[158 163 159  65  90  95  24 102 180 128 120]
[139 135 126  89  93 116  66 104 148 139 115]
[111  77  48 101  80 130 122  95  98 156  69]
[120 125 187 106 137  95 144 153 101  71 115]
[132 124 173 175 190 127 191 148 107  89 161]
[ 90 106 114 101 105 129  27  77 168 160 124]
[147 143 138 139 139 131 176 151 108 114 128]
[102 112 111 109 113 126  61  92 159 147 125]
[149 158 153  72  99 100  37 106 170 130 132]
[161 192 206 105 138 100  56 136 185 113 170]
[172 150 110 185 140 145  84 101 203 195 204]
[163 188 190  81 109  92  28 119 186 120 159]
[118  74  53  96  74 129 105  92 104 158  69]
[100 110 137  88 119 113 163 149  68  82  79]
[166 130 132  82  91  95  86 119 141 133 102]
[123 132 190 108 139  95 141 147 105  68 116]
[120 129 134  78  91 108  97 128 133 120 104]
[116  99  98 143 126 134 166 124 100 136 111]
[131 128 137 175 171 141 168 132 123 119 154]
[136  83 146 142 157 113 135  95 122 148 136]
[124 127 200 149 182 110 186 156  97  58 143]
[119 133 150  78 101  96  96 135 126  98  98]
[134 165 184 182 200 141 188 169 134  98 188]
[ 95 125 123 162 157 153 147 133 121 121 150]
[158 145 114 172 139 139  98 111 189 182 182]
[103 113 117 108 117 132  76 101 151 152 134]
[115 127 180  99 133  97 133 152 111  80 111]
[134 124 133 209 198 158 192 139 117 135 176]
[102 114 117 107 106 127  53  94 157 150 126]
[115 131 180  78 122  89 124 148 105  66  99]
[164 147 145 151 148 128 207 170  86 100 130]
[127 126 102 104  98 127  98 122 140 147 108]
[172 154 150 160 152 121 243 190  71  89 130]
[121 178 110 119  91 142 120 168 131 106 115]
[121 136 149 176 178 141 195 157 114 110 164]
[119 128 111  82  81 113  81 114 140 139  98]
[143  55 149 148 171 110 136  75 119 160 140]
[161 149 124 164 138 144  92 102 188 172 175]
[ 57 124 124 205 200 194 191 146 108 120 170]
[148 135 120 158 134 139 109 113 167 159 160]
[146 150 149  84 107 108  60 112 163 127 129]
[112 111 117 108 116 131  80 100 151 149 129]
[ 99 113 116 109 112 133  57  89 162 155 124]
[153 149 140 144 143 126 190 160  94 105 131]
[109 132 194  52 100  71 102 145 103  54  82]
[114 104 109 148 140 139 170 137 105 126 121]
[117 178 111 115  98 142 120 164 136 106 121]
[144 152 149  92 105 108  63 113 162 130 134]
[135 124 108 177 161 154 156 126 132 149 162]
[128 131  85  86  81 127  75 103 149 157 110]
[127 132  76  85  64 129  69 104 158 163  98]

[122 107  94  98  93 123 102 107 124 148  96] 0
[139  53 150 142 185 102 138  76 119 161 141] 1
[155 145 150 147 144 128 193 166  90  98 124] 2
[124 127 173 128 152 110 161 153 110  77 131] 3
[118 173 108 121 102 142 125 157 133 109 121] 1
[157 141 120 160 137 138 104 110 174 167 170] 4
[107 112 112 109 113 130  68  99 157 150 124] 2
[ 85 109 146  69 111 117 173 160  47  57  53] 4
[146 127 116 218 199 174 196 130 129 152 191] 3
[124 153 169 168 178 140 171 162 124 104 167] 0
[107 119 118 122 119 128  87 104 149 140 127] 2
[135 138 130 137 135 125 171 154 110 115 129] 2
[152 143 143 146 140 129 195 160  97 107 127] 2
[ 99 112 111 110 109 127  53  88 163 149 124] 2
[104  92  84 154 126 144 181 130  93 133 107] 0
[124  91  61  88  75 120  95  97 121 152  80] 0
[106 109 121 188 165 152 209 156  92 119 139] 0
[ 86 131 118 167 161 160 153 140 120 123 151] 5
[145 132 132 137 133 126 169 151 109 106 127] 2
[115 128 171  86 117  94 119 142 115  82  99] 3
[137  68 142 143 163 111 133  81 118 157 137] 1
[161 151 141 153 147 130 204 176  87 103 130] 2
[147  26 163 149 194  99 141  54 111 170 147] 1
[166 154 146 152 150 123 218 175  83  95 132] 2
[ 96 116 141  86 121 117 161 146  67  76  73] 4
[139  95 139 133 154 118 130 105 120 143 132] 1
[163 146 113 174 140 139  88 102 196 186 184] 4
[114 203 100 109  80 157 116 189 141  94 114] 1
[153 165 171 109 117 108  69 124 161 123 143] 0
[150 165 156  88 105 109  53 117 167 128 137] 0
[119 132 140  41  61  92  67 134 132 106  72] 3
[138  78 139 143 159 110 134  91 124 147 139] 1
[159 146 145 152 141 129 218 175  86  97 133] 2
[138 148 143 101 116 121  87 121 153 128 127] 0
[106 114 122 115 114 128  81  98 149 146 133] 2
[197 134 132  60  66  69  70 105 141 136  91] 5
[ 81 107 148  70 114 109 178 163  46  53  58] 4
[133 122 117  93  96 117  85 111 140 136 106] 0
[183 133 137  65  78  83  80 114 142 133  92] 5
[107 118 130 190 175 151 219 151  96 121 148] 0
[113 122 133 105 123 125 142 144  98 102 100] 4
[120 128 160 111 128 112 132 144 107 101 115] 3
[144  41 153 150 184  98 139  67 114 173 142] 1
[118 135 105  35  42  99  51 113 144 141  70] 3
[150 143 140 145 140 129 184 161 102 107 133] 2
[149 168 173 104 130 102  71 125 165 119 149] 0
[160 145 156 151 145 128 201 165  88 100 129] 2
[171 155 156 162 153 125 246 189  75  87 133] 2
[122 127 169 117 148 109 144 148 109  86 122] 3
[112 204 102 111  76 148 117 186 139  97 122] 1
[124 101  82  95  79 122 102 100 118 144  84] 0
[ 87 104 150  75 119 113 168 152  52  64  61] 4
[137  68 149 138 176 106 136  80 116 156 138] 1
[141  42 156 152 182  97 139  65 118 169 143] 1
[117 193 108 109  87 152 118 167 134 101 118] 1
